(in the rows, 128 means zero)
Families of rows that turns and mirrors carry onto each other, the same ones carrying the whole set onto itself: the rest of each named row's family, in list order
7 families of 4 rows
bez: [142  90 128 152 138 167 168 139 107 131 149 114 146 135 124 103 128 110
 112 126 100 121 143 137 137 127 145 111]
nedov: [134  84 133 114 120 120 170  98 125  95 148 137 125 134 162  80 160  83
 117 121 134 126 147 131 124 110 157 111]
nal: [111  83 135 105 124  93 135 100 129  94 103 148 124 110 149 121 131 103
 142 124  93 130 136 124 136 113 139 140]
Kimot: [135 108 106 138 127 159 172 144  98 143 137 120 143 150 149  91 119 115
 111 132 106 117 147 127 144 121 151 122]
zif: [148  91 125 117 126 117 172 108 123 101 159 142 125 130 169  94 160  91
 109 113 139 135 148 131 141 101 144 124]
Sitap: [110 103 146 127 153 112 122 132 117 160 118 124 160 118 130 133 143 110
 130 105  88 124 147 128 136 127 138 117]
Sig: [117 114 125 126 159 123 118 115 117 150 128 132 140 104 149 124 154 131
 137 106  90 139 130 147 133 138 148 115]
rafo: [123 111 134 111 147 118 109 132 125 156 129 128 142 116 138 132 148 108
 126 102  88 134 109 143 128 113 146 124]
gam: [148 106 127 151 141 149 168 134 115 134 146 111 134 139 138 100 111 109
 113 136 101 110 150 125 156 117 165 108]
kote: [142 110 112 143 144 146 166 129 101 133 139 118 154 140 149 100 107 102
 106 115  92 113 142 124 151 150 149 126]
nukik: [127  95 134 100 129  92 128 113 124  81 113 147 131 134 148 124 116  97
 141 121 125 125 135 135 130  99 153 121]
fano: [151 100 114 144 128 159 162 128 107 136 140 111 144 150 133  99 119 112
 119 147 109 107 137 127 151 123 154 120]
dopot: [138  96 124 122 110 130 177 107 109 113 138 150 113 141 173  96 150  97
  98 121 131 113 157 119 125 114 145 108]
nev: [130 113 126 117 148 119 115 116 120 173 120 119 162 124 142 127 155 116
 119 113  96 123 133 132 139 119 131 108]
kig: [126  84 118 118 127 118 172 114 118 101 132 144 123 143 181  80 147  94
 114 129 137 136 151 144 129  99 152 125]
dep: [135  96 135 118 118 136 176 108 127  87 147 137 127 139 171  84 154  89
 114 124 119 131 149 133 131 116 126 133]
Sisil: [137 104 127 138 131 153 174 130 107 133 147 105 147 140 134  91 118 102
 105 127  99 107 140 111 138 128 165 111]
Bemu: [115  85 107  98 148  84 125 118 128 102 111 146 129 124 155 114 125 103
 141 116  98 123 123 138 138  97 133 127]
Degez: [110  98 132  93 149  99 130 125 117  78 118 150 131 125 155 113 120  92
 140 134 101 131 127 129 149 116 136 115]
tor: [138  91 129 106 119 121 164 110 123 109 143 137 130 137 185  90 163  89
 104 139 139 130 146 126 136 104 144 126]
zem: [117  95 125  89 131  92 123 108 133  88 121 136 136 113 137 115 129  97
 143 117  93 118 120 117 138 107 141 119]
bem: [114 128 138 124 147 123 127 110 114 170 114 127 148 124 139 129 155 110
 128 114  81 132 136 132 142 112 146 108]
meso: [136  81 128 123 124 134 171 104  94 109 134 157 122 141 167  91 163  79
 117 120 128 131 150 140 139 124 154 121]
Vid: [123 117 115 158 134 152 159 122 119 150 143 115 136 140 130  98 113 104
 103 126 102 112 123 125 143 135 141 119]
baga: [119  80 116 105 142  88 127  99 126  98 108 136 135 119 142 123 122 109
 140 138 109 122 114 125 141 100 142 131]
zof: [118  97 114 100 132  93 136  96 120  91 113 145 138 122 136 126 121  96
 137 121  98 138 114 122 146  98 135 131]
ruzi: [114 114 108 129 143 127 112 126 116 171 118 130 152 124 135 115 141 121
 132 104  94 129 136 142 146 120 134 115]
Fiten: [112 120 134 122 138 128 115 112 120 163 126 116 156 113 125 119 152 116
 132 101  92 126 132 125 135 128 154 113]

Which other rows belong to the same family as meso? Sig, kote, Degez
Which other rows belong to the same family as baga? fano, nev, tor
Which other rows belong to the same family as Vid? rafo, nukik, dopot
Which other rows belong to the same family as nedov? Sisil, zem, Fiten

